Each row is where one point has got to under a steady rotation. How many steps took it there?
The counts run from 0 to 175.
[ -0.1  -5.6   3.8 -11.6 -11.0  -4.6  24.2  52.8 -16.1  10.1  -6.5  20.1
 -14.8  -8.0   0.9 -22.8  -0.6  15.0  24.5   9.8 -15.4 -38.9  14.5 -23.1
 -61.8 -22.9   1.2   3.6   5.3 -18.2 -10.6  22.6  19.2  -1.0  -2.0   1.3
  12.7   2.3] => 108
[-11.8 -15.6  14.6   5.4 -17.7  -3.2  16.3  22.8 -21.2 -14.0 -29.0  18.0
 -29.4  -9.5  -3.9  10.3  -6.7  20.7  34.1   7.7   0.3 -23.3  19.8  -6.1
 -39.0 -34.4  -9.5   9.0   9.4 -19.2 -18.5  26.0  36.3  -5.7 -13.6  -9.1
  33.8 -13.9] => 57
[  7.1  -5.7   6.9 -23.1  -4.1  -0.4  23.0  42.1 -15.7  13.7 -11.7  19.5
 -10.4 -15.1  10.3 -16.5  -1.8  22.0  27.8  19.0  -6.0 -34.6  12.1 -25.8
 -61.1 -19.0 -10.2   8.1   7.8 -13.9 -16.4  26.9  12.2  -4.6  -3.3   7.9
  28.3  -7.6] => 116
[  0.5  -5.6  13.4 -22.0   0.2  -2.9  26.5  32.5 -11.3   8.6 -15.3  15.2
 -11.5 -15.8  18.1 -11.6   3.8  27.0  32.1  24.1   4.8 -32.4  13.2 -22.5
 -53.8 -20.0 -14.9   7.1  11.4 -14.8 -11.7  33.3  20.3  -2.4  -0.5   0.0
  32.5  -8.9] => 122
[ -4.4 -14.2  -5.0  23.4 -13.9 -13.4  22.3  29.0 -10.2 -10.0 -20.9  11.5
 -22.8   5.2  -3.7 -10.9  -3.7  34.0  38.4   2.7   0.9 -17.4  21.3  -0.3
 -45.1 -29.1  -1.1  10.9  -0.5 -25.5  -9.0  26.1  42.0  -2.4 -11.9 -10.0
  17.2 -21.4] => 31
[-16.5 -14.0  10.2  12.8 -20.9  -7.5  19.6  38.2 -19.7 -12.3 -20.5  20.5
 -31.5  -5.3 -11.6  -1.5  -4.3  15.1  26.6   0.0  -9.5 -31.4  21.0  -7.3
 -44.7 -35.2   3.5   5.1   6.9 -23.0 -13.6  21.6  38.0  -0.7 -11.4 -14.8
  16.7  -2.4] => 66
[ -5.1 -14.4  18.3 -20.2 -15.0   3.1  12.0  35.5 -26.9  -0.1 -24.3  22.1
 -22.0 -16.8  -1.7   3.3  -5.4  11.3  28.0  13.4 -11.0 -34.0  12.4 -18.0
 -50.0 -29.7 -13.2   6.0  12.2 -12.6 -21.6  24.6  21.7  -6.8  -7.1   5.2
  30.7  -3.3] => 85
[ -7.5  -1.7  11.7  -6.2   2.3  -7.7  35.3  30.6  -2.5   4.3 -13.2  13.5
 -14.2  -9.5  18.3 -17.7   7.3  30.7  31.7  19.9  10.3 -32.3  18.5 -19.7
 -51.2 -22.0  -5.6   5.3  10.0 -18.7  -3.5  36.5  28.2   1.1  -0.3 -13.8
  25.9  -4.2] => 129
[  1.7 -19.5  -1.4   4.7 -18.5  -6.1   9.3  30.7 -22.8  -6.7 -24.8  19.4
 -22.4 -10.4  -7.6   4.6 -15.3  21.3  33.1   5.1 -11.6 -19.8  17.3 -10.5
 -46.7 -24.7 -11.6  17.4   1.0 -21.2 -27.2  20.3  22.4  -8.5 -16.4   5.0
  37.5 -28.2] => 48
[  1.8 -15.5  -3.7  -5.4  -1.5  -9.3  29.4  29.8  -0.1   6.3 -16.6  13.0
  -8.8 -20.6  13.7 -12.7  -6.7  24.8  31.0  15.3   1.0 -25.5  20.6 -23.2
 -45.0  -6.5  -3.8  16.8   4.3 -24.9 -16.8  34.4  13.2  -9.3  -7.9   3.3
  47.8 -23.6] => 152
[-17.8 -13.1  11.7  13.5 -19.4  -8.7  18.5  36.4 -20.1 -13.2 -21.7  20.0
 -30.7  -3.8 -11.4  -0.6  -3.5  14.7  29.4  -0.9  -7.6 -30.6  22.7  -7.1
 -43.4 -34.9   1.6   5.1   7.1 -22.8 -14.6  22.6  37.3  -1.6 -11.1 -14.3
  18.8  -3.3] => 65
[-10.0 -17.8   3.8   4.9  -1.4  -9.9  35.4  21.5   5.7  -3.9 -22.9   9.9
 -16.4 -16.9  13.0  -9.0  -0.7  25.9  33.0  13.7  12.7 -26.5  25.9 -12.9
 -37.4 -10.5  -0.6  11.8   8.5 -27.8  -9.8  41.8  28.3  -8.8  -8.0 -11.5
  41.7 -16.0] => 161
[  1.9 -16.7  -2.9  -5.9  -1.1  -9.2  29.9  27.2   0.6   6.0 -18.8  13.3
  -9.7 -21.3  14.1 -11.3  -5.8  25.7  31.6  16.6   3.6 -26.3  21.0 -21.4
 -45.0  -6.9  -4.9  17.2   5.0 -25.1 -16.9  36.4  14.2 -10.0  -8.0   1.0
  49.5 -23.6] => 153
[  8.6 -24.1 -15.9   9.0  -8.3  -6.0  22.2  41.8  -5.6   7.2 -16.7   8.4
 -10.5   2.8  -2.3 -30.8  -4.6  31.5  39.4   6.2 -10.6 -19.1  18.2  -2.9
 -56.9 -14.4   0.0   4.8  -5.4 -24.5  -8.7  29.1  31.8  -7.6  -5.2   8.8
   8.1 -16.0] => 4
[ -3.1 -15.3  12.9 -16.8 -16.6   3.2   9.5  40.1 -26.0  -1.2 -21.7  23.3
 -21.1 -16.4  -5.5   0.6  -8.7   9.8  27.8  10.0 -18.3 -33.3  13.5 -19.0
 -51.3 -28.1  -8.3   9.2   9.3 -15.3 -24.0  21.3  19.8  -8.5  -8.2   7.3
  30.0  -5.5] => 82
[ 13.6 -23.8 -16.5   2.3  -9.6  -3.4  15.7  37.1 -11.3   7.8 -19.8  10.6
  -9.4  -1.6   0.1 -23.1  -9.8  32.8  40.0  10.3 -10.6 -15.2  16.4  -6.4
 -54.4 -13.8  -7.8  11.2  -6.1 -22.4 -17.0  28.1  24.9 -11.1  -9.1  15.4
  21.3 -25.7] => 10
[ -1.8 -17.5   2.1  12.8  -8.2  -7.2  21.4  21.1 -10.2  -8.6 -26.5   9.5
 -20.7   0.7   5.1  -6.0  -2.4  38.3  42.2  12.0   8.8 -13.3  19.9   1.4
 -44.1 -27.2 -12.0  10.3   2.5 -19.9 -10.7  32.8  41.9  -3.7 -11.0  -7.3
  24.6 -24.5] => 25
[ -5.7 -14.4  19.3 -19.3 -13.4   4.7  13.2  35.4 -26.7  -0.4 -24.4  21.6
 -23.0 -16.6  -0.3   4.8  -3.9  12.7  29.4  12.9  -9.9 -33.5  12.3 -17.4
 -49.7 -30.5 -13.0   6.2  12.3 -13.0 -21.6  24.9  23.2  -5.8  -7.5   3.1
  30.6  -1.9] => 86
[ -1.0 -15.9 -13.5  20.8 -18.0 -15.1  15.2  39.4 -15.5  -6.0 -16.3  17.4
 -21.7  -0.8 -10.6 -11.5 -14.3  25.1  31.5  -2.1 -14.3 -20.3  21.4  -8.5
 -50.7 -25.5   1.0  13.9  -4.9 -25.4 -18.4  17.8  29.8  -3.8 -14.2  -0.9
  22.8 -24.4] => 39
[-14.5  -8.9  24.5 -12.5 -10.7   1.8  23.1  34.2 -19.5  -2.3 -20.9  19.1
 -23.8 -10.0   3.6  -2.2   6.4  16.3  30.3  14.8  -1.4 -37.1  15.3 -14.4
 -49.6 -35.8  -6.6  -0.9  15.5 -15.3 -10.9  28.3  35.1  -1.1  -2.2 -10.3
  17.6   8.3] => 94
[ -4.7 -14.1  -3.2  22.6 -12.0 -13.7  22.5  28.1 -11.1 -10.0 -22.2  11.2
 -22.5   3.6  -2.4 -10.9  -4.9  34.8  38.9   5.7   3.4 -16.5  21.7  -1.4
 -45.5 -29.0  -2.8   8.6  -0.9 -24.7  -8.3  27.7  42.2  -1.3 -11.2 -11.4
  17.6 -20.6] => 30
[ -0.7 -17.1  -0.3  -4.7   0.6  -7.7  30.9  27.3  -0.8   4.2 -20.0  12.3
 -10.4 -20.9  14.2 -10.5  -4.3  26.0  32.1  16.5   5.4 -26.6  21.0 -20.2
 -42.0  -7.9  -6.1  15.7   5.6 -25.3 -16.7  38.2  15.5 -10.6  -8.1   0.0
  49.4 -21.4] => 154
[ -1.6  -4.7  -9.0   4.3  -3.5 -15.6  36.2  45.4   0.8   9.0  -3.5  15.1
  -9.3  -9.0   9.5 -29.0  -1.3  24.3  26.1   8.7  -4.2 -33.0  21.5 -23.6
 -54.4 -12.7   6.7  10.4  -0.2 -27.6  -6.8  28.4  20.3   0.0  -5.0  -6.9
  25.3 -11.4] => 140
[-11.1  -4.5  15.3  -5.8  -9.2  -4.6  27.3  45.8 -15.9   0.8 -12.7  19.1
 -21.5  -5.2   0.8 -16.0   4.1  16.1  26.8  10.1  -5.8 -39.4  17.0 -16.1
 -54.9 -31.5   1.6  -2.6  12.6 -17.1  -8.1  26.4  33.0   2.4  -0.3 -11.1
   8.7  11.2] => 100
[  4.1 -12.1  -9.9  -3.4  -2.5 -11.9  30.3  37.5  -1.7   8.7 -11.1  14.9
  -8.9 -18.2  10.9 -19.9  -7.4  23.0  27.8  12.7  -5.0 -28.8  20.0 -25.8
 -50.1  -6.0  -2.1  16.5   1.1 -25.1 -16.7  31.3   9.7  -7.0  -8.1   3.6
  40.8 -22.9] => 148
[ -6.2  -4.8   7.9  -5.7 -10.9  -5.8  26.5  50.6 -15.9   5.5  -8.0  21.3
 -17.3  -6.2   0.2 -21.8   3.3  16.4  24.6   7.5 -12.5 -39.8  17.2 -18.3
 -59.0 -27.7   2.7   0.8   6.6 -18.8  -8.5  24.1  26.6   1.8  -0.7  -5.7
   9.3   8.1] => 104
[-11.2 -15.2   4.3   6.8 -22.1  -7.5  14.6  47.9 -23.6  -5.4 -15.6  23.7
 -25.8  -6.5 -14.7  -7.1  -7.0   8.4  23.5  -2.2 -20.4 -35.0  19.8 -14.5
 -51.4 -30.6   6.0   6.1   2.8 -20.9 -18.4  16.5  27.5  -2.3 -11.1  -4.0
  17.5  -2.9] => 72
[  2.0 -17.8  -9.5  13.2 -20.0 -10.8  12.9  38.5 -19.5  -5.1 -20.0  17.7
 -20.6  -4.8 -11.2  -6.1 -15.4  23.0  31.5   0.9 -15.4 -19.4  19.6 -10.3
 -49.9 -23.8  -4.3  17.4  -4.0 -23.6 -23.8  16.1  24.2  -6.0 -15.9   4.3
  29.4 -27.9] => 43
[  1.5 -19.1   1.0   8.9  -6.5  -5.9  19.2  19.4 -11.1  -6.2 -27.1   8.3
 -18.3  -2.0   4.9  -5.2  -3.8  38.4  44.6  13.7   9.3 -12.5  17.3  -0.4
 -42.9 -25.0 -14.7  10.7   2.0 -19.8 -11.9  32.9  39.8  -5.2  -9.0  -3.6
  27.3 -27.1] => 23
[ -4.1 -18.7   7.4   0.8 -16.8  -4.7  10.5  25.1 -22.7 -10.5 -28.1  18.9
 -26.3 -11.1  -5.3   9.7 -12.1  21.9  35.1   8.3  -5.3 -20.3  17.8 -10.0
 -43.2 -29.0 -13.1  15.9   5.1 -19.1 -24.0  22.6  28.3  -8.1 -14.4  -0.3
  38.6 -23.6] => 52
[  4.5  -5.8   3.8 -17.9  -8.8  -4.4  22.8  50.4 -16.3  12.6  -8.6  21.7
 -11.2 -12.5   4.8 -21.0  -2.4  17.9  25.8  13.6 -14.5 -36.2  13.4 -26.4
 -62.0 -20.4  -5.0   5.5   5.4 -16.2 -15.5  23.2  11.9  -2.9  -2.8   6.7
  21.5  -5.0] => 112
[ -5.9 -14.8  -1.4  19.6 -11.9 -10.9  21.7  25.4 -10.1  -9.8 -23.4  10.1
 -22.4   2.6  -0.5  -8.8  -2.1  37.2  42.2   8.7   5.4 -15.6  21.1   0.3
 -43.5 -28.6  -6.5  10.2   1.6 -23.6  -7.7  30.1  43.0  -4.6 -11.5 -11.0
  20.8 -22.4] => 28
[-12.4  -9.3  24.7 -16.4 -10.9   2.6  21.8  33.1 -20.9  -2.2 -22.0  19.8
 -25.0 -10.2   3.9  -0.7   5.1  17.1  30.8  16.0  -1.2 -36.4  15.7 -14.0
 -49.6 -34.0  -9.1  -0.6  16.2 -14.2 -11.4  30.0  33.2  -2.3  -1.5  -9.6
  20.0   7.5] => 93
[-17.3 -14.4  14.3   9.9 -17.6  -7.2  17.8  27.9 -20.2 -15.8 -26.2  18.8
 -30.4  -6.2  -7.0   6.6  -3.1  19.3  31.9   3.9  -1.8 -26.6  21.3  -5.1
 -40.6 -35.4  -4.3   7.7   9.3 -20.0 -14.7  23.8  39.7  -1.9 -12.2 -13.6
  25.6  -8.3] => 61
[ -7.5  -1.2   4.6   1.5   0.5 -12.9  37.0  36.9   0.3   5.8  -7.7  13.0
 -14.0  -6.2  14.1 -23.5   6.5  29.9  29.4  15.3   6.7 -33.1  20.4 -18.3
 -51.9 -21.1   2.0   4.4   6.5 -23.3  -2.2  34.3  28.4   2.9  -0.3 -16.0
  21.1  -4.9] => 133
[ -6.1 -18.4   9.3   2.2 -17.6  -3.2  12.1  24.8 -21.9 -11.0 -29.2  17.9
 -26.2 -12.2  -4.7   9.8  -9.7  21.7  35.0   9.4  -3.6 -20.9  18.9  -8.2
 -41.4 -29.8 -15.0  13.9   6.7 -20.1 -23.7  23.0  29.4  -8.2 -14.8  -1.8
  38.3 -22.2] => 53
[  3.2  -6.4   2.4 -15.2  -8.7  -3.3  22.0  51.4 -16.1  13.1  -8.5  21.6
 -10.7 -11.4   3.2 -21.4  -1.9  16.6  25.2  12.8 -15.6 -37.8  13.7 -24.7
 -62.1 -21.9  -4.1   6.5   6.9 -17.2 -14.4  22.9  14.7  -2.4  -2.7   5.4
  18.5  -1.9] => 111
[-13.3 -21.3  -4.0  18.0  -4.5 -13.3  36.8  30.1   7.6  -6.0 -19.6  11.1
 -17.4 -11.8   5.3 -17.2  -1.5  20.1  28.9   4.6   3.6 -29.5  30.4  -8.2
 -38.0  -9.9  12.3   8.5   4.6 -33.2  -6.5  38.9  32.3  -7.7  -7.4 -14.4
  31.4  -9.0] => 168
[ -6.4  -2.4  12.8  -8.8   1.0  -8.3  34.9  30.3  -3.6   4.7 -12.9  13.8
 -14.6  -9.4  18.1 -15.8   8.0  29.7  32.1  20.7  10.1 -31.5  18.1 -19.7
 -50.1 -22.0  -8.9   5.4  11.1 -18.6  -4.8  36.2  27.7   0.1  -0.6 -12.8
  25.9  -4.7] => 128
[ -7.3  -1.2  10.9  -4.4   1.9 -10.1  37.6  32.9  -2.1   4.9 -12.0  13.7
 -14.5  -9.0  17.8 -20.4   7.7  28.6  31.0  18.5  10.4 -32.4  18.9 -18.3
 -50.3 -22.3  -3.9   4.4   9.8 -20.3  -1.5  35.9  29.3   0.7  -0.4 -14.9
  25.5  -5.6] => 130
[ -7.1 -28.1 -13.2  15.5 -11.5 -11.2  29.6  40.2   4.2  -2.8 -17.5  13.2
 -14.0 -14.0  -2.4 -20.6  -7.6  14.5  26.3  -0.5 -11.9 -30.2  29.8 -10.7
 -40.8  -4.6  15.4  11.5  -0.1 -34.3 -12.8  33.2  22.7 -11.3  -9.3  -1.6
  30.7 -11.2] => 175
[-13.3 -23.9  -6.2  17.9  -6.2 -13.3  36.8  35.1   7.4  -3.7 -17.5  10.7
 -15.6 -11.9   2.3 -18.8  -2.9  17.4  28.2   3.0  -0.7 -30.2  31.2  -9.6
 -39.1  -8.8  15.1   8.8   2.0 -34.0  -8.3  35.6  29.2  -8.0  -7.1 -10.7
  29.6  -9.2] => 170
[-13.0 -19.0   2.1  10.4  -2.3 -11.0  36.0  25.5   7.1  -5.5 -22.8   9.7
 -17.2 -14.9   9.6 -11.9   1.4  23.4  31.8   9.2   9.6 -27.6  28.2 -11.1
 -35.7 -11.1   5.1   9.6   6.4 -31.0  -7.8  42.5  32.1  -7.5  -6.7 -14.7
  37.0 -11.1] => 164
[ -4.1 -16.2   1.1  18.6 -11.4  -9.4  22.0  24.2 -10.1  -9.3 -25.4  10.0
 -21.4   3.4   1.7  -8.6  -2.4  36.9  41.8   8.8   7.9 -13.7  19.9   0.6
 -43.8 -28.7  -8.5   9.9   1.4 -22.9  -8.2  31.0  43.6  -2.9 -10.6 -10.5
  21.2 -23.2] => 27
[ -4.3 -14.9  -2.0  20.4 -11.9 -12.7  23.6  27.0  -9.5  -9.2 -22.2  10.8
 -22.3   4.4  -1.1 -10.0  -2.7  35.3  40.5   7.2   5.1 -16.5  21.8  -0.3
 -44.9 -28.7  -4.9   9.6   0.3 -24.1  -8.0  29.8  43.6  -2.3 -10.4 -11.1
  20.2 -22.7] => 29
